[[154, 65, 66, 178, 208, 168, 238], [34, 105, 62, 248, 48, 218, 138], [113, 244, 182, 36, 219, 73, 246]] result: 248, 248
[826, 20, 101, 42, 759] result: 101, 826
[[8085, 7650, 2187, 1326, 7250], [1591, 2095, 6946, 7522, 2264], [1356, 1981, 6750, 7764, 2188]] result: 6946, 8085
[3, 2, 0, 6, 7] result: 0, 7
[6, 1, 6, 7, 8] result: 6, 8
[[27, 22, 27, 4, -19, 13, -42], [-32, -27, -32, -9, 12, -19, 34], [30, 24, 30, 5, -20, 15, -45]] result: -9, 34
---
[[ 77   2  49 -24  -7  12]
 [-74  17 -40  48  28   4]
 [-70  15 -38  45  25   3]]: 28

[[ 41  14  14  27 -37 -51]
 [ 35   5 -22  30  -6 -62]]: -37

[[ -8  48   2   5  -2]
 [  2  64  -2  -5   0]
 [ -2 -60   4  -5  -1]]: -5

[[-44  58  57 -47 -63  51]
 [ 33 -43 -43  35  48 -40]]: -63

[[ 20 -25 -25  21  29 -21]
 [-44  59  56 -46 -63  49]
 [ 43 -57 -57  49  63 -54]]: -63

[[ 39 -52 -53  44  58 -47 -47]
 [ 52 -67 -68  57  76 -63 -61]]: -47

[[ 64  52 -44 -61  45  46]
 [-57 -48  40  56 -45 -44]]: 45

[[-59  53  66 -53]
 [-62  55  75 -60]]: 66

[[-39  11 -68 -24   7  -9]
 [-36  17 -48 -19  -7  -6]
 [-31  18 -55 -20  -3  -4]]: -7
---
[[53 20 63 78 56 63 73]
 [55 61 59 64 55 27 78]
 [56 48 53 46 55 82 31]]
48

[2323 2715 8110 8994]
2715

[ 855  276 -614 -631  403]
276

[ 86 703 767 260 503]
703

[1 4 4 7 6]
4

[ 449  641 -563   45  843]
641

[25  8 92 34]
8
---
((7, -83, -71, 17), (-6, -71, -77, -16)) => -6
((-15, -40, 12, 21, -25, 3), (-7, 50, -69, 6, -24, 13), (-4, 0, -26, 3, 12, -20)) => -7
((-42, 34, 22, 1, -8), (61, -49, -32, -2, 11), (60, -47, -32, -2, 11)) => 61
((55, -64, -63, -59, 63, 59, 64), (61, -65, -63, -62, 64, 62, 65)) => 61
((-26, -11, 8, -10, -39, -14, 25), (-30, 31, -16, 18, -58, 61, -11), (-37, -2, -45, 20, -23, 6, -20)) => -30
((64, 37, -26, 3, 28, -19, 43), (-6, 18, -34, -12, 62, -10, -38), (-48, -4, 8, -31, 4, 3, 53)) => -6
((0, 44, -3, 7, -59), (18, 16, 17, 19, -11), (28, 53, 18, 30, -60)) => 18
((-8, -22, 5, -12), (7, -1, -7, -67)) => 7
---
[[ 78  78  78 -78 -79  77 -79]
 [ 78  79  79 -79 -80  76 -81]
 [-79 -79 -80  79  80 -77  80]] yields 77

[[-12  -7  26   5 -19 -15]
 [ -6  -7 -63   3 -22  -4]
 [  5 -39  72   1 -19 -17]] yields -19

[[-71 -19  17 -40]
 [-52  -4  20 -24]
 [-57  -5  -4 -44]] yields 17

[[ -4  46  -2   7  -2  11  17]
 [ 18 -62  15  42  13  16  39]
 [ -2  19   1  36  -2  39  32]] yields 11

[[ 14  -9 -76  27]
 [-22  21  41  14]
 [ 29  24 -40  61]] yields -76

[[  8 -12   5  30  20  68]
 [ -1  47   1 -10  -7 -12]
 [ -1  46   1 -10  -7 -12]] yields 20

[[-43  33 -11 -13  68  33]
 [-53 -29 -37 -14  61 -29]
 [ 42 -29 -36  78 -11 -29]] yields 68

[[-70  23 -20 -46 -66]
 [-34 -15 -12  31 -13]
 [  5 -38  30 -19 -18]] yields -46

[[  9  26 -32  14]
 [-26   1  -8  76]
 [ -8 -25  39 -20]] yields -32
---
69	65	47	42	42	49	30
77	81	44	15	44	48	32
>> 48

28	3	-12	-25
-42	-20	-11	-4
>> -11

72	27	96	99
28	70	11	15
>> 11

-2	-33	-29	-22	-11
19	12	45	8	14
>> 8

202	81	119	210	114	111	117
162	92	67	151	43	124	88
>> 124

-14	28	-45	-15	-9	14	44
-2	24	-16	-22	-24	40	41
>> 40
---
[ 61 -69  61  64] result: -69
[-25  18  52 -66] result: 18
[-58 -71 -65  61] result: -71
[ 22  53 -75  33] result: 53
[-27  21  -1 -61] result: 21
[ 62  61 -50 -66] result: 61
[ 13  39  69 -17] result: 39
---
[ 62 -64 -19  21  26 -45] ans = -45
[ 48 -26 -37  15 -67  52  43] ans = 43
[-78  66  62  72 -59] ans = -59
[  8 -23  19 -14 -50  -1  72] ans = 72
[-53  -6  54   8   7  79 -11] ans = -11
[47 -8 76 40] ans = 40
[ -1  79 -40 -16] ans = -16
---
[[  0   2   0   0   1   1]
 [-39   5  -7 -42 -11  60]
 [  2   2  -3  -1  -2  -1]] => 1

[[-30  29  47 -31 -13   3 -21]
 [-31  21 -59  32  11 -20  -6]
 [  8   6  21  -6   0  13 -18]] => 3

[[-35 -59  24 -22 -56]
 [ -7  -1 -25 -50 -16]
 [ -9 -57  43  37  46]] => -22

[[ 56 -60  35  46]
 [ 55 -46   6  42]
 [ 77 -51  18   7]] => 35

[[ 29 -32  48   0 -58   1]
 [-13 -26 -19  52   5  43]
 [ 13 -18   6  -3 -29  60]] => -58

[[-30  -6  83 -37]
 [-28 -40  16  50]
 [-15 -10   5  -9]] => 83

[[ 59  54  39  38 -19]
 [-82  47 -39   2  -2]
 [-30  28   6   5  21]] => 38
---
[[ 47 -18  11 -20  28  65 -16]
 [ 63  54 -32 -56 -25 -34  29]]: -56

[-5 42 -6 68 35 -8 -4]: 68

[-30  64 -35 -40  57  54   0]: -40

[[-48  35  83  51]
 [ 65 -12 -38  25]]: 65

[ 12   1 -68 -14 -54 -28  53]: -14

[[ 50 -37 -19  12 -77  -5  -3]
 [-67 -53 -17 -15  53  -2  13]
 [ 32 -25 -16 -15 -26  -9 -53]]: -15

[-21 -35  -3 -73]: -21

[[  4 -13   4   1]
 [ 27   5 -79  21]]: 27

[ 38 -16 -43  56  12 -26 -69]: 56
---
[ 21  37  15 -38  67 -41] ⇒ 15

[[  1  29   8 -55]
 [-59  19 -71  -3]] ⇒ -71

[-38  -5  64  53  46] ⇒ 64

[ 34  19 -61 -20] ⇒ -61

[  0 -19   0 -66  66 -54  26] ⇒ 0

[[ 52 -30  22  32  32 -62]
 [ 22 -30  77  27  32 -20]] ⇒ 77
